One vector is turned by the same rotation once a step. Each row is the vector after some number of steps, and that number follows the row.
The counts run from 0 to 129.
[  2.3  30.8   1.9  -6.1  14.4  22.1   4.1 -13.9   7.4  -1.1   4.5 -25.3
  -3.1  -7.4  22.6  -1.3  -1.3  -1.3 -11.3   8.2 -13.9 -24.5   8.3  -1.0
  11.8  20.5   4.6  -1.7   2.3 -10.9  11.2   4.7  -6.8  22.6   3.9  29.5
   1.5  -1.3] | 53
[ -1.2  26.9   3.5  -7.0   2.8  -2.3  16.6  -8.5 -19.4  26.5  -4.4 -20.5
  20.6  18.3   5.3  13.7   6.2  29.7  -3.9  13.4   5.5  -3.9  18.0   6.0
  10.7  20.7   3.3   7.0  11.3  -0.1   4.9   4.8  -7.3 -13.3   8.0   8.2
  -2.0 -21.6] | 114
[ -2.3  -7.4 -21.3   3.3   9.5 -12.8  -8.9 -11.7 -19.3  29.4  13.6  -1.8
 -18.9  -3.1  -7.4 -10.2 -10.1  21.6  -0.1  -4.9 -21.2  -5.9  14.3  -0.1
  25.8  -0.7  21.7   9.3  17.4   3.1   7.5  12.1 -12.7   1.4 -12.1  -4.9
  -4.4 -13.8] | 68
[  9.2  11.7 -14.7  -0.2 -13.1   5.9   3.5 -24.9 -12.1  18.8   3.3  -9.6
 -12.8  13.4   0.9   3.8 -11.1 -14.6  15.0  -8.9 -10.4 -24.7  12.9  13.0
  11.1  22.0   0.3  -5.5  11.1   5.1  -4.7   4.2 -16.7 -27.8   0.5  -2.2
   4.4 -21.9] | 28
[  3.7  24.8  -5.9  11.7  15.9 -14.3  16.9   8.5 -16.4   0.6  -4.2 -11.4
  15.1  -1.0  -4.5 -17.1  -7.8  11.4 -23.6   1.8  -9.1 -16.4  -5.4  -3.1
   9.1  25.1  -2.4   1.7   9.5  -2.5  -1.3  10.8  -8.9 -12.4 -21.1   9.4
  16.2 -22.5] | 95
[ -2.4   4.8 -20.7   8.2  17.6  -7.3  10.9   7.2 -14.3   7.0 -10.3   0.2
  17.6   9.8  11.1  12.7  -3.3  21.9 -13.9 -12.2  -9.0  -9.6  16.9  -3.0
  16.0  10.6 -17.5  -7.8  11.6 -16.1   5.5   2.6 -23.1   1.7  -1.9   7.3
  33.5  -5.9] | 4
[  8.5   9.4 -14.6  22.8  -1.5   8.3   2.9 -14.0  -7.2  17.2  -5.6  14.2
  21.7   0.4 -10.4   5.7  16.2   7.2 -23.0   6.4 -11.5 -22.8   2.8 -18.6
  14.2  -7.5   1.9 -12.6  10.2   3.7  11.4 -13.5  -1.6  30.4 -10.8  10.3
  14.0 -13.2] | 101
[-14.1   7.2  -2.6  10.6   9.1  -4.7  10.7 -14.0 -17.0  -9.4   0.7   6.6
  17.9 -18.1   7.6   2.3  -8.0  -9.6 -10.4  -0.3 -14.0 -17.8  15.3  -8.6
  24.7  14.3   8.8   4.1  -6.3 -21.6   8.8 -16.0 -13.8  18.8   3.3  25.5
  -7.9 -17.6] | 43
[-21.0  11.7 -26.4   9.0  -0.7  14.6  -0.1  -9.9  -3.3   1.2   5.4  -5.9
  -3.3   1.4  12.3  -9.3  10.4  11.8   7.6   1.9 -31.5 -37.7  10.1  -2.8
  28.4   5.5   2.6  -2.9   4.4   3.4  -8.9  26.8 -16.1  -4.0   2.1   4.9
   4.5   0.9] | 49
[  1.0  24.1 -35.2  26.3   8.0  10.5  -4.2  -7.2  -3.8  15.6  12.6  -6.2
   1.7   8.3   7.2  -9.3  -8.1  16.6   0.7  -2.1  -9.5  16.0   6.1   5.9
  21.2   4.0   5.5  -9.7  -2.3  -7.0  17.3  14.7 -28.4  10.2   1.6   6.4
   7.7  -3.8] | 60
[  4.6  29.8 -10.7  12.5  13.3 -10.4  19.7   6.2 -18.9   3.5   1.4  -9.8
   2.3  -5.5  -1.7 -19.6  -6.3   3.2 -21.1   1.2  -5.6 -15.5  -6.0  -4.5
   1.9  26.3  15.0   3.6   3.0   9.2  -4.2  15.9  -8.0   0.0 -33.1   7.8
  15.9 -21.1] | 96
[ -0.6  33.5 -27.1  20.8   6.2   9.3 -13.0 -13.0  -1.6  24.9  -0.9 -13.2
   9.4  10.8  -0.9  -7.9  15.3  26.7  -0.2  -3.0 -24.9  10.7   3.8   4.5
   7.0   3.0   7.0  11.6   9.0  -2.8  -0.1  11.4 -13.8   0.2  -0.9   5.4
  -6.8  -6.6] | 58
[  4.4  21.4   2.4   4.9  -9.6  17.5  -2.0 -19.3 -17.8  27.7  -6.6   7.5
 -14.9  -8.3  -7.8  -1.0   7.5  -6.0   7.7  -5.0  -7.9 -25.0   6.3  23.6
  11.6  10.9  -8.7   0.9   5.2 -15.0   3.0  12.8 -19.7 -20.4   1.8  11.5
   3.5 -18.6] | 30
[  1.1   7.3 -17.6  19.8  13.0  -2.3   3.6   0.7 -10.1  17.4 -16.4   6.3
  20.9   2.9   5.9  10.9   8.6  20.9 -11.4  -7.5 -10.7 -11.9  21.0  -3.9
  10.8   3.1 -21.4  -2.0  14.3 -15.6   1.4  -7.0 -21.3   2.2   5.3  10.7
  22.9  -1.7] | 3
[  8.1  15.1 -12.0  -5.2  -0.2  -3.8  -0.9  -1.6  -6.6  17.0 -10.1  -2.7
  28.8  -8.6  -1.1  -7.1 -18.7  -7.4   7.1  -4.9 -11.9 -10.1   5.0  -5.1
   9.9  38.5  11.7  -0.1  15.4  10.5  -1.9  -5.0 -16.9  -5.1  -8.3   1.4
 -14.6 -23.0] | 36
[ -9.8  14.0 -19.8  11.7  -6.3  -4.5  27.9 -13.6 -23.1   2.0  21.0 -14.0
  10.9  18.1  -0.8  16.1  12.0  10.1 -15.5  10.9  -1.7 -12.8  14.8 -17.7
   7.5   6.9  12.8  10.8   1.3   5.1  -5.5   7.0  -6.8   0.4 -13.7   3.8
  15.0 -18.0] | 105
[ 10.5   5.6 -14.8  -4.7  -2.3  -4.9 -13.5 -16.6  -6.4  22.9  18.0  -9.3
  -7.1  -2.5   2.0  13.3  -9.2   1.1 -18.2 -18.5 -17.6  -2.4  14.8  -5.9
   1.5  14.8   8.8  20.2  26.3 -22.0   2.9  -4.3  -4.7  14.0 -20.4   7.5
  11.1 -17.0] | 65
[ 19.6   7.4  -3.5   5.5  18.3   7.9   3.1   9.5  -2.5  13.8 -19.3  -2.0
  13.7  -4.1  -4.9   7.0 -12.8   9.1 -14.0  -5.7 -20.8 -26.7   3.3 -11.8
  19.0  17.7 -14.7 -17.0  23.7   7.0  13.8   9.0 -15.8   0.5  -4.3   9.8
  25.3  -3.2] | 92
[ 15.2  31.7 -22.9  -4.2  11.2   5.9 -16.5 -14.1   6.5   9.3 -15.6 -26.1
   7.1  14.9  13.8 -11.9  -2.3  11.0  -5.3  -7.9 -26.4  -8.7  10.2  -6.3
  -2.1  13.6  13.0   8.5  18.9  -5.2  -0.2   1.1  -1.1  12.4  -9.2   7.3
  -8.3 -10.3] | 56
[ -4.2  -3.0 -22.9  10.8  -2.8   2.7   1.8 -10.3  -7.3  15.4   9.0  23.7
  -0.3 -11.9   5.1  -0.2   0.0 -10.5   9.5 -15.5 -11.7 -35.0  24.3  14.3
  16.0  19.6   6.3  -0.6   8.2   4.4 -14.0   4.5 -21.6  -4.1  -4.1  -3.3
  19.9 -11.2] | 128
[-10.7   7.1 -21.7   1.0   7.4 -20.7  10.4  -6.2 -12.9  26.3  10.1   3.3
  22.5 -10.5   1.7  19.0   7.3  -2.4   6.3  -5.6  -1.3  -1.4  27.9  -5.4
  11.0  29.6   6.4  12.8  15.1  10.5  -8.8  -7.7 -21.7  -0.3  -3.6   0.0
  -3.7 -19.1] | 125
[-12.8   7.6 -24.7  25.0 -10.8   8.6   1.8  -4.2 -10.8   0.6  -5.5  23.3
  14.8 -15.5  -0.3 -18.7  -8.4  -6.1   2.6  -8.1 -17.9 -22.6   4.5   7.0
  16.5   9.6  18.3  -6.2  -7.3 -15.2  -4.2   8.4 -27.5   4.0  -8.5   2.3
   8.6 -12.0] | 40
[ 10.5  11.7  -9.8  19.9  25.1 -11.8  12.4  -1.9 -21.9  15.1 -11.7 -18.8
 -27.6 -12.0  -0.2  -4.9  -1.3 -14.8  -1.7  -7.9 -14.2 -14.6  14.9  -4.6
  13.9   1.0   6.8   3.4   5.2  12.8   7.2   7.2 -27.9  -3.2 -10.7  14.8
   4.4  -4.6] | 88
[ 11.4  10.2 -20.2  24.0  10.5   6.0   1.8  -1.3  -0.5  26.1 -20.0   7.3
  13.1  -3.8   6.6  15.6  17.0  11.0  -5.4  -9.9  -9.3 -17.4  21.6  -4.6
   8.0  -5.6 -15.8  -4.3  12.9  -6.8   2.7  -6.0 -22.9  16.6   2.2   8.9
  20.5   2.5] | 2
[  1.9  22.6 -17.9  15.3  -2.7   2.9   5.8 -33.3  -3.2   7.8  15.6   2.1
   9.2   9.8  -5.6   3.7  15.2  -9.1  -4.7   1.1   3.3 -14.5  11.4  14.5
  -4.5  17.5  22.6   6.8   1.2  16.8  -8.1  -8.9   6.9  -1.0  -9.5   4.3
  10.2 -27.1] | 18
[  2.0  15.7  -3.4   0.1  -6.1   7.0   3.1  -5.6 -13.8  31.9 -15.4  20.5
  12.7 -16.5   0.8   8.0   7.8   6.8 -10.4  -6.9   0.8  -6.0  22.7  11.3
   5.4   6.7   3.8  -0.1   6.8 -26.5  10.7  -4.7 -25.9  18.5  -4.2   9.6
   4.7 -18.7] | 121
[-14.8   2.7 -25.2  10.4   6.4  -7.5  -6.8 -14.8  -3.9  -1.8  -2.0  -9.7
  16.3   7.7   5.4  -7.3   3.8   6.6   5.5  -2.5 -35.4 -34.1  10.3 -14.5
  20.7  11.6   4.2   8.5  12.0   2.6 -14.6  -6.7  -0.1 -11.4   4.3  11.2
  -8.4  -8.7] | 47
[  3.1  17.3 -19.2  17.8  -4.9   9.3  -6.0 -40.9 -13.5   9.2  -9.2  10.0
  -2.9  17.8  -2.0  -5.4   1.0  -9.5  -7.5  -5.1  -0.9 -21.5  18.6  13.5
   4.2 -10.4  20.8 -11.4  -3.6  -0.3   0.9 -11.2  -2.4   4.2  -4.4   0.5
   9.8 -21.1] | 20
[  4.9  19.7 -21.2   2.6 -12.4   2.2  -3.4  -2.1   2.3  25.3  -3.9   6.5
  29.2 -11.2  -5.8  -1.1  -6.3 -10.7  10.4  -6.4 -18.5 -14.5   2.7  -6.7
   3.7  33.5   9.4   4.4  17.5  14.8 -13.2   2.5 -19.7  -1.4 -10.9  -3.7
  -7.7 -20.9] | 37
[ -2.5  16.5 -13.2   3.6  13.9 -19.4  19.5   1.1 -14.0   7.3  18.1  -7.0
   5.0  -5.3   8.8  13.1  11.3  10.4 -12.1  -7.2   4.0 -12.0  12.3  -7.0
   6.0  29.2  -9.7  10.7   9.8  -2.7  -6.8  10.4 -15.8  -2.8 -11.4  13.9
  26.0  -8.5] | 6
[  0.9   9.2  -0.9  32.5  15.9   9.1   1.6  -9.3  -2.2  12.2 -14.7  -9.1
   9.1  -5.8  -5.8  -3.4  -9.4   0.7   4.6   3.7  -9.0   1.3  24.3   7.9
  22.6  -7.9  35.7   0.2   3.8  18.7  14.9  -2.7 -21.6  -6.8   5.4   7.3
  -8.9 -15.3] | 79
[ -2.4  23.2  -1.5   2.7  16.6  21.1  10.0 -12.9   1.5  -6.6   6.5 -17.1
  -3.2  -3.9  24.2 -10.5 -12.2   6.0  -6.1   6.5 -14.2 -24.3   7.9   8.1
  22.7  17.2   4.2 -10.2 -11.5 -11.6  15.2   8.9 -11.5  14.8  10.1  26.3
   9.9  -1.1] | 52
[  0.5  15.8 -14.8  11.7  22.0 -30.8  17.3  -6.7 -18.2   9.3  17.2 -12.1
  -4.1  -3.6   7.1  -3.5   5.8   5.2  -8.4  -6.8   6.1 -17.8   9.3   4.6
   8.2  27.1  -8.1  15.3   6.3  -1.1  -9.1   3.0  -7.5  -8.8  -8.4  14.5
  20.4 -14.2] | 7
[ -8.1  14.5 -26.5  28.7  -9.5   0.1  -2.9  -2.8  -7.3   8.7  -8.4  22.1
  25.2 -13.7  -9.6 -17.9  -4.0  -3.0   8.5  -8.9 -15.4 -23.3  -0.1   9.6
  12.7  16.4  11.0   0.9  -3.6  -9.8 -11.4   2.3 -21.3 -16.5  -3.4   2.0
  -1.9 -19.9] | 39
[ 17.1   8.3   4.0  30.2  24.8  -1.0   4.9   0.4  -3.7  27.0 -14.1  -5.7
  -2.7 -16.7  -4.5   3.1   2.3  -1.9   0.5  -2.6 -15.6 -25.2   4.6  -3.5
  23.8   4.0 -18.3   0.2  14.0   9.3  11.5  -4.5 -18.8  -2.6   8.9  25.0
   5.9  -2.1] | 90
[  8.9  32.4  -8.8  27.0  11.5 -10.4  16.9  -3.3 -11.0  13.1   7.8  -5.9
   4.0 -12.5  -8.9 -18.1  13.1  -3.9 -18.5   5.8  -2.0 -13.7  -8.8  -2.4
   2.2  16.4  13.9   8.9   1.3  14.5  -2.2   6.4  -7.0   9.9 -25.1  13.2
   9.7 -19.3] | 97
[ -7.8  21.6 -13.8   3.7  10.3  -6.0  12.7 -19.9 -12.0  -3.2   9.7  -7.8
  23.9  17.6  -0.2  -1.9  -7.5  11.2 -11.5   5.4   9.4  -7.3  13.8   7.1
  11.9  30.5  19.2  -7.7   4.0  20.6   4.9  -2.7   1.7   2.1  -7.7  -0.2
  10.8 -30.6] | 16
[ -0.2   0.4  -4.7  19.1  10.0   2.5  -4.3 -12.8  -0.8  32.7  27.5   2.4
  -2.3 -13.4 -10.5   5.6  -4.1  19.1   3.9   7.5 -14.3  -8.4  13.5  14.3
  41.4   3.7   9.9   5.3  13.9  12.6  19.2  10.3  -6.3  -0.3  11.4   8.3
   6.9 -11.8] | 70
[ 11.8   3.2   8.5  -2.4  -5.7  18.5  -2.1  -6.9  11.2  12.4  21.7   3.7
  10.4 -15.4  -0.4  13.3 -14.3   1.4 -12.6   2.2 -15.1 -23.0  15.0  10.5
  17.1  17.9  25.1   4.3  21.2  -0.2  11.3   2.0   2.7   0.1  -4.0  10.1
  25.9 -19.1] | 73
